In the data rows, 128 means zero.
Some points:
[146. 114. 139. 142. 142. 111. 64. 133.]
[92. 113. 214. 205. 159. 141. 157. 130.]
[135. 116. 126. 185. 191. 109. 68. 166.]
[129. 122. 146. 255. 161. 133. 156. 110.]
[158. 97. 104. 246. 164. 139. 71. 207.]
[122. 110. 55. 148. 144. 109. 76. 164.]
[153. 134. 157. 0. 46. 106. 147. 8.]
[67. 139. 183. 0. 158. 103. 224. 58.]
[86. 114. 145. 113. 133. 139. 166. 119.]
[122. 134. 127. 156. 101. 161. 147. 144.]
[142. 175. 161. 0. 61. 138. 135. 163.]
[114. 134. 158. 222. 86. 160. 155. 127.]
[116. 103. 140. 141. 184. 125. 72. 174.]
[141. 103. 118. 227. 195. 122. 61. 193.]
[92. 111. 68. 92. 111. 104. 186. 123.]
[90. 110. 137. 126. 164. 96. 158. 127.]
[98. 204. 131. 0. 31. 130. 241. 27.]
[163. 121. 146. 237. 163. 168. 119. 139.]
[113. 99. 90. 171. 166. 109. 67. 166.]
[146. 137. 157. 188. 121. 160. 143. 163.]
[147. 117. 120. 236. 137. 138. 86. 185.]
[121. 110. 88. 193. 205. 138. 154. 102.]
[160. 137. 103. 149. 145. 130. 167. 107.]
[137. 170. 102. 0. 67. 79. 167. 25.]
[137. 137. 151. 206. 98. 161. 144. 172.]
[180. 154. 95. 81. 128. 119. 151. 52.]
There is one direction along which these points spread out most. How far along it is each point below, from 0 to 99? The average is 50, and the first point in the table lies past the average.
[120. 113. 94. 233. 107. 144. 127. 141.] 61
[121. 195. 154. 0. 2. 142. 208. 98.] 20
[145. 108. 128. 224. 163. 127. 54. 161.] 68
[130. 139. 103. 30. 70. 115. 129. 59.] 30
[134. 114. 103. 215. 168. 132. 43. 183.] 69
[113. 125. 146. 237. 120. 132. 163. 124.] 58
[149. 146. 110. 99. 122. 116. 102. 83.] 43
[131. 97. 154. 236. 140. 116. 43. 219.] 72
